Each row has a name. Each question is about the rows just above it.

[ 12  16  18  73 -37]  L
[  2  17  18  67 -19]  M
[-57 -48 -49 -45  15]  D
[-67 -47 -72 -40  22]  Y
[ 12  -6 -82  -2   8]  X
[-104  -71  -74   -1    9]  A
[ 15   3  21  76 -21]  N
[  5   3 -35 -66  20]  F
[ 12  -6 -82  -2   7]  Z
The rest of the row after [-74  -1]:  [9]
Go on from [17 18] to the end of its row.  [ 67 -19]
The rest of the row after [  3 -35]:  [-66  20]

[ 64  20  70 -32 -39  20   4 -26   5  31]  B
[ 44 -32  40  19 -47   0 -55 -15 -33  52]  G
[ 16 -23  34  77  11 -42  -7 -29 -31  45]  W
[ 64  22  70 -33 -40  25  -7 -26   9  28]  C
[ 18  27  28  21  24 -45   8  11 -50  34]  Q
[-13 -32  39  19  27   2  72  16   3 -11]  T
[ 38 -26  46  25 -52   6 -68 -17 -24  44]  S
[ 18  26  28 -41 -46  56 -52   9  41 -32]  E
After [-32  40  19], its row goes on with  [-47   0 -55 -15 -33  52]
The rest of the row after [18 26 28]:  [-41 -46  56 -52   9  41 -32]

[ 36   7  -1  33  35  14  21  40  11  35   9  11   9  21  53   5  23 -55
  25 -10  30 -42 -15 -57   4] = maru
[-64  22  -3  34   8   5  -8  30  16  36  -3  26   4   8 102  15 -18  -5
   2 -22  48   8 -41 -11 -11] = beger
[  7  21 -50  -8  19  41  26 -46 -33  29  38  15 -64 -32  30  16   8   3
 -30 -27  -7  -4 -64 -35 -15] = Tapup
[-36  37 -46  17  -8  24  30  34  14  14  15  75  23  16  79  -8  -5 -24
  25  -6  17 -43 -15  18  -8] = nesot
[ 45 -55 -39  31 -17  39  14  42  -3  11  30  35 -38  -6   6  28  21 -13
 -48 -11  -8  -6 -58 -48 -16] = Mivo
[-10  37 -45 -12  28  31  17 -38 -31  38  40   8 -68 -34  41  15  -5   5
 -11 -28   6  -5 -67 -22 -15] = nesu
[ 30 -28  -8  28  14  25  33  41  -3  31  18  -4 -66  13  -6  16   8   2
  21 -44  43  42 -44 -32 -32] = tolo
[-57 -23  14  54 -51  -6 -23  15  31  19  15  75  22  -2  73  17 -30  18
 -34 -10  42 -14  -9  -6 -27] = zedad
[-53 -17  36  37 -55   5   7  24  14  19 -23  19  11 -32  31  16 -14  13
 -59  -5  38  22  -8 -39  -8] = Rolaz
[ 67 -52 -31  18  -4  27  18 -24  22  31  17  28  -1  15  24   5  11 -40
   4  47   5 -22 -71 -42  16] = ner
The rest of the row after [16  8  3]:  [-30 -27  -7  -4 -64 -35 -15]
The rest of the row after [41 -3]:  [ 31  18  -4 -66  13  -6  16   8   2  21 -44  43  42 -44 -32 -32]
Go on from [-43 -15] to the end of its row.  [18 -8]
After [15 75 23], its row goes on with  [ 16  79  -8  -5 -24  25  -6  17 -43 -15  18  -8]
After [-32  30  16], its row goes on with  [  8   3 -30 -27  -7  -4 -64 -35 -15]
Go on from [-53 -17  36  37] to the end of its row.  [-55   5   7  24  14  19 -23  19  11 -32  31  16 -14  13 -59  -5  38  22
  -8 -39  -8]
After [22 31 17 28 -1], its row goes on with  [ 15  24   5  11 -40   4  47   5 -22 -71 -42  16]

[-28 -16  77 -66  76 -20] : timek
[-28 -16  77 -66  76 -18] : Datir
[ 25 -79 -73  81 -31  58] : Feri
[-46 -15 -75 -20 -16  30] : tamid
[-41  17 -11 -41 -85  17] : Betip
[  8  16  -1   0 -20  74] : datuf
[ 29 -74  41  53 -16  68] : bod
[-22 -42  49 -63  70 -50] : zit
[ 25 -80 -73  81 -31  33] : deto
[ 73  -1 -85 -63  71 -49] : leko
[-23  71 -16  43  61  47] : pekas
After [-63  71], its row goes on with  [-49]
The rest of the row after [ 25 -80 -73  81 -31]:  [33]

[-52 -44 -35 -16   7]  R
[ -8  -4 -23 -34  16]  H
[-29  -4 -23 -34  17]  V
[-90 -54 -52  22   1]  K
Go on from [-90 -54 -52] to the end of its row.  [22  1]
The rest of the row after [-52 -44 -35]:  [-16   7]

[ 15   4  53  -5 -21   5  17  11 -23 -27  -3  -2 -13  27   7 -11]  popu
[ 16  -3  37   0  -3 -11  -5  -4   4  79  23   2  -8  21  30  28]  Tero
[ 17   9  44  -7 -19   3  15   8 -23 -28  -4  -5 -11  18   3 -11]  doz
[ 16   2  29  -1 -15 -48 -11 -20  15  66  21  -1  -4  10  23  22]  tupom
[ 17   9  44  -7 -19   3  15   8 -23 -28  -4  -5   0   2   3 -11]  melem
[  3   0   6  -1  -3 -11  -4  -4   4  14   5  -1  -1   2   3 -12]  perut
[ 23   6  78  -6 -31  11  28  16 -34 -38  -6  -2 -19  43  11 -14]  nes
[  5 -12  46  11 -21 -30   1  -8  17  63  16   3  -8  41  33  23]  duzuf
[  6   4  13  -1  -5   0   3   1  -8 -10  -3  -1  -4   4   0  -5]  vuz
After [-28  -4  -5   0], its row goes on with  [  2   3 -11]
After [-1  2  3], its row goes on with  [-12]
The rest of the row after [ -3 -11  -4  -4   4]:  [ 14   5  -1  -1   2   3 -12]

[-17 -19 -36  39 108  12 -69   4 -44  32 -13  94 -54 -11 -32] : Foz
[ -4  -7 -11  35  86  -8 -48   4 -58  23 -13  75 -86  -7 -29] : rosuv
[ 44 -14 -31  58  89  -2 -47  31 -26   1 -34  87 -51 -30 -92] : dag
[-19 -19 -39  30  87  18 -71  11 -43  22  51  96 -92 -32 -71] : Mip
[ 39 -19 -38  59  89  -9 -49  16 -38  14 -35  74 -55 -18 -69] : gofed
[ -6 -15 -16  32  86   2 -61  14 -41  25 -14  75 -81 -14 -40] : Mipu
[ 51  -6 -14  67  88 -10 -48  21 -34  -3 -43  69 -52 -30 -84] : luf
[ 49  -5 -12  59  85 -11 -45  14 -38   9 -32  69 -53 -16 -53] : tolud
[-12 -19 -26  32  91  11 -68   9 -45  21   2  91 -87 -17 -49] : bago
[ 43 -17 -32  64  85   7 -58  27 -33   3 -30  96 -46 -31 -87] : Gudo
The rest of the row after [-19 -39]:  [ 30  87  18 -71  11 -43  22  51  96 -92 -32 -71]
The rest of the row after [-13  75]:  [-86  -7 -29]

[ 49 -16  -8  -8] : riva
[ 31 -36 -18 -23] : lagi
[  9  38  -3 -27] : pudud
[-34 -73  -7 -26] : Gab
[27 31  3 36] : beru
[  23 -102  -28   33] : vuma
[64 75  2 24] : Geki
[-34 -73  -7  35] : Nit
[-5  1 -4  5] : paned
[ 22  75   3 -42] : Bupuz
[49 -3 -8 -8] : Moz
Go on from [75  3] to the end of its row.  [-42]
After [ 9 38], its row goes on with  [ -3 -27]
After [ 49 -16  -8], its row goes on with  [-8]

[52 20 25 47  3 69] = Pef
[ 46 -46   6 -47 -75  20] = Kidor
[ 49 -34  41  -2 -74  20] = pona
[ -6  -1  10  65 -10 -77] = mur
[-25  72  23  -2  29  59] = Befu
[ 52  20  26  47 -21 -67] = dokup
Go on from [-25  72] to the end of its row.  [23 -2 29 59]
After [52 20 25], its row goes on with  [47  3 69]
The rest of the row after [52 20 26 47]:  [-21 -67]

[-9 95 -6 88  1] -> zem
[-9 95 13 56 18] -> Met
[-9 95 -7 88  1] -> Kosom
[-20  84  18  76  21] -> Gefad
Go on from [-9 95 13 56] to the end of its row.  [18]
The rest of the row after [-20  84  18  76]:  [21]

[ 23  18  -8 -85  20  -3 -64] : zeval
[-13 -11   2  -6 -11   2  -3] : tubom
[ -3  -3  -1 -57 -16   8  23] : devuk
[22 19 -4 26 19 -3 16] : gopu
[-20 -17   5  29 -16   7  23] : guzi
[-21 -17   5  29 -16   7   5] : bame
Go on from [-13 -11] to the end of its row.  [  2  -6 -11   2  -3]
Go on from [-3 -3] to the end of its row.  [ -1 -57 -16   8  23]
The rest of the row after [-20 -17   5  29 -16]:  [ 7 23]
The rest of the row after [19 -3]:  [16]

[ 9 22 26 -1  1  0 -1 -2  3 -1  9  0 12 -2  5 12 23  3  7  6  1  3 86  3
 -1 16  0 18 19  2  0 29  1 21  5  1] : Gev
[ 0  9  8 -2  7  8  3  0  8 -1  2 -1 15 -1  4  5 15  1  6 13  6  6 12  0
  0  8 12  9  4 -2  3  5  3  6  0  1] : fase
[ 9 14  0  0  2  7  0 -1  7 -1  3 -1  6  1  6 15 18  0  9 11 17  2 13  3
  0  9 12  9  4 -1  3  8  1  4  0  3] : kerap
[ 1 12  7  0  5  4  2  0  1  5  7 -2  5 -1  5  4 29  4  9 10  7  0 34  0
  0 14 16 13 12  4 -1 15 -1 24  5  4] : fazi
[ 3  1 -1  5  8 -2  1  1 -1  1 -1  2 31  9 -2  6 37  0  1  8  1 15  5 12
 10 25  8  3 88  2  5  3  1  1  2 -1] : Gubo
[ 7 16  4  1  0 15 -1  2  3  1 10  4  0  4 -2  5  8  0  6 12 38  4 10  3
 -1  5 14 -1  1  9  3 15  2 23 12  3] : lanen
[ 1  4  0  5  8 -2  0  0  1  0  5  4 13 -2  5 12 23  3 12 12  7 21  0 13
  4 16 15 -2 16  0  1  5  7 10 -2  5] : Vasen
[-1 21  0 -2  0 15  3  8  2  4  4  4  2 -1  0  2  7  6 10  1 35  4 10  4
 -1  0 12  4  2  5 -1  2  5 15  4  0] : bivu
[ 8 32  5  1  3 12  8  2  1  0  9  4 -1  2  5 21 26  0 17 13 23 13 15  0
  2 16 15  1 10 10  0 26  3 13  6  0] : liki
[ 1  4  2  0  9  5 -2 -1  3  2 -2 18 49 18  4  4 39  2  4  6  7 15  9 32
  4  2  4 10 54  1 23  4  0  3 -1  0] : Tev
After [ 9 22], its row goes on with  [26 -1  1  0 -1 -2  3 -1  9  0 12 -2  5 12 23  3  7  6  1  3 86  3 -1 16
  0 18 19  2  0 29  1 21  5  1]
The rest of the row after [12  9  4 -1  3]:  [8 1 4 0 3]
The rest of the row after [ 6 13]:  [ 6  6 12  0  0  8 12  9  4 -2  3  5  3  6  0  1]
After [13 -2  5 12 23], its row goes on with  [ 3 12 12  7 21  0 13  4 16 15 -2 16  0  1  5  7 10 -2  5]
The rest of the row after [ 8 -1]:  [ 2 -1 15 -1  4  5 15  1  6 13  6  6 12  0  0  8 12  9  4 -2  3  5  3  6
  0  1]
The rest of the row after [ 8 -2  1]:  [ 1 -1  1 -1  2 31  9 -2  6 37  0  1  8  1 15  5 12 10 25  8  3 88  2  5
  3  1  1  2 -1]

